B =
-0.178  -0.111  -0.093  -0.103  -0.150  -0.099  -0.181   0.183  -0.121  -0.269
 0.020  -0.094  -0.086  -0.097  -0.166  -0.116   0.053  -0.085  -0.108  -0.240
-0.239  -0.091  -0.095  -0.096   0.022  -0.075  -0.251  -0.163  -0.078   0.108
-0.143  -0.102  -0.107  -0.100  -0.052  -0.068  -0.147  -0.215  -0.085   0.036
Indices start at 0.
(0, 0) -> -0.178
(3, 7) -> -0.215
(2, 1) -> -0.091
(3, 8) -> -0.085
(2, 6) -> -0.251
(3, 1) -> -0.102
(2, 5) -> -0.075
(1, 5) -> -0.116
(3, 4) -> -0.052
(0, 7) -> 0.183
(0, 3) -> -0.103
(2, 0) -> -0.239
(3, 5) -> -0.068
(0, 5) -> -0.099
(2, 8) -> -0.078
(1, 9) -> -0.240
(3, 2) -> -0.107
(3, 3) -> -0.100
(1, 3) -> -0.097
(3, 0) -> -0.143
(1, 8) -> -0.108
(3, 9) -> 0.036
(1, 2) -> -0.086

M = -104.35	19.46	170.07	-39.53	-114.53	125.88	78.16	-55.85	131.24	122.34	105.27	-61.46
M[-12]	-104.35
M[2]	170.07
M[-6]	78.16
M[-2]	105.27
M[-7]	125.88
M[9]	122.34

grid =
[[ -8 -13 -16  27  11 -17 -10  -8]
 [-15  18  27 -14  -7  -6   0   1]
 [  5  17 -21  26 -17 -22   2  -4]
 [ -2 -33  11   1  -7 -35  25   8]
 [  9  19 -21   2   6  42  13   1]
 [ 52 -36 -12 -20 -16  12   0  -3]]
Indices start at 0.
(0, 0) -> -8
(3, 7) -> 8
(1, 7) -> 1
(3, 1) -> -33
(5, 2) -> -12
(2, 0) -> 5
(1, 4) -> -7
(0, 4) -> 11
(5, 3) -> -20
(0, 6) -> -10
(0, 3) -> 27
(4, 5) -> 42
(3, 2) -> 11
(5, 0) -> 52
(1, 5) -> -6
(1, 1) -> 18
(4, 2) -> -21
(3, 6) -> 25
(2, 3) -> 26
(4, 0) -> 9

X =
array([[ -1,  -1,   0,   0],
       [  0,   0,   0,   0],
       [  9,  14, -14, -25],
       [ 11,  11,   0,  -4],
       [-27, -36,  21,  10],
       [ 22,  26,  -8,  36],
       [  0,   3,  -3,  -7],
       [ 12,  22, -18, -49],
       [ -4,  -5,   4,   4],
       [ -4,  -5,   4,   3],
       [ -6,  -7,   4,   3],
       [ -5, -11,   9,   3]])
X[0, 0] = -1
X[5, 0] = 22
X[2, 1] = 14
X[:, 0] = [-1, 0, 9, 11, -27, 22, 0, 12, -4, -4, -6, -5]
X[:, 1] = [-1, 0, 14, 11, -36, 26, 3, 22, -5, -5, -7, -11]
X[8, 0] = -4
X[0] = [-1, -1, 0, 0]
X[6, 0] = 0
X[:, 3] = [0, 0, -25, -4, 10, 36, -7, -49, 4, 3, 3, 3]
X[:, 2] = [0, 0, -14, 0, 21, -8, -3, -18, 4, 4, 4, 9]
X[5, 3] = 36
X[9, 1] = -5
X[7, 3] = -49
X[6, 3] = -7
X[0, 1] = -1
X[11] = [-5, -11, 9, 3]
X[5, 2] = -8
X[7, 2] = -18
X[11, 1] = -11
X[2, 0] = 9
X[3] = [11, 11, 0, -4]
X[9, 3] = 3
X[2, 3] = -25
X[4, 1] = -36
X[4, 0] = -27
X[5, 1] = 26

m =
array([[509, 434, 480, 609, 609, 504, 337, 542],
       [507, 716, 578, 348, 430, 565, 849, 487],
       [509, 579, 453, 642, 297, 532, 598, 536],
       [508, 334, 490, 703, 645, 474, 181, 564],
       [507, 465, 500, 650, 457, 515, 438, 543],
       [510, 563, 553, 348, 786, 502, 485, 507],
       [507, 534, 556, 524, 496, 530, 568, 524],
       [510, 440, 490, 606, 617, 485, 320, 548],
       [509, 470, 497, 574, 579, 514, 410, 536],
       [509, 461, 508, 621, 550, 482, 367, 550],
       [509, 509, 557, 325, 892, 520, 428, 498],
       [507, 458, 552, 519, 662, 508, 407, 530],
       [507, 343, 480, 716, 589, 497, 232, 559],
       [507, 510, 489, 691, 307, 527, 538, 547],
       [508, 544, 552, 404, 688, 529, 526, 504]])
Rows and columns are counted from 0.
(0, 0) => 509
(7, 2) => 490
(12, 6) => 232
(6, 1) => 534
(10, 2) => 557
(0, 6) => 337
(11, 3) => 519
(9, 3) => 621
(7, 6) => 320
(7, 3) => 606
(1, 1) => 716
(7, 4) => 617
(10, 1) => 509
(2, 6) => 598
(8, 5) => 514
(3, 6) => 181
(14, 0) => 508
(14, 2) => 552
(4, 3) => 650
(6, 3) => 524
(14, 7) => 504
(8, 3) => 574
(1, 2) => 578
(2, 2) => 453
(10, 5) => 520
(4, 1) => 465
(9, 7) => 550
(14, 5) => 529
(1, 5) => 565
(4, 5) => 515
(7, 5) => 485
(7, 0) => 510
(3, 0) => 508
(5, 0) => 510
(6, 0) => 507

data = [-20  66  -1 -63  62   1 -66  -4  59 -12  10]
data[0] => -20
data[9] => -12
data[8] => 59
data[3] => -63
data[10] => 10

A =
[[ -1 -18  47 -28 -22  38 -31  37]
 [ 12  20 -41  -4 -24 -37  11 -13]
 [ 23   5 -14 -19 -28  -9 -17  11]
 [ 23  10 -20 -15 -26 -14 -11   9]
 [ 28  16 -31 -13 -28 -23  -6   7]
 [-25 -21  54   1  38  55  -9 -15]]
Rows and columns are counted from 0.
(0, 0) = -1
(1, 6) = 11
(0, 5) = 38
(5, 0) = -25
(1, 3) = -4
(4, 6) = -6
(4, 3) = -13
(3, 6) = -11
(4, 7) = 7
(0, 1) = -18
(3, 7) = 9
(4, 4) = -28
(1, 1) = 20
(5, 5) = 55
(1, 2) = -41
(0, 2) = 47
(2, 7) = 11
(2, 4) = -28
(1, 5) = -37

a = [8, -40, 2, -55, -24, -45, -60, 7, 22, -18]
a[0] = 8
a[3] = -55
a[8] = 22
a[7] = 7
a[1] = -40

arr =
[[ -2  -3   2  -1  -5   6  -2   5   0  -2   2  -3]
 [ 19 -11  -5  10  11  11  25  -1 -23 -16   7   7]
 [-52  -6  14 -13 -50 -61 -52  27   5  61 -30  -2]]
arr[0, 0]: -2
arr[2]: [-52, -6, 14, -13, -50, -61, -52, 27, 5, 61, -30, -2]
arr[2, 11]: -2
arr[0, 5]: 6
arr[:, 2]: [2, -5, 14]
arr[:, 3]: [-1, 10, -13]
arr[:, 6]: [-2, 25, -52]
arr[0, 10]: 2
arr[0]: [-2, -3, 2, -1, -5, 6, -2, 5, 0, -2, 2, -3]
arr[0, 7]: 5
arr[:, 0]: [-2, 19, -52]
arr[0, 4]: -5
arr[1, 8]: -23
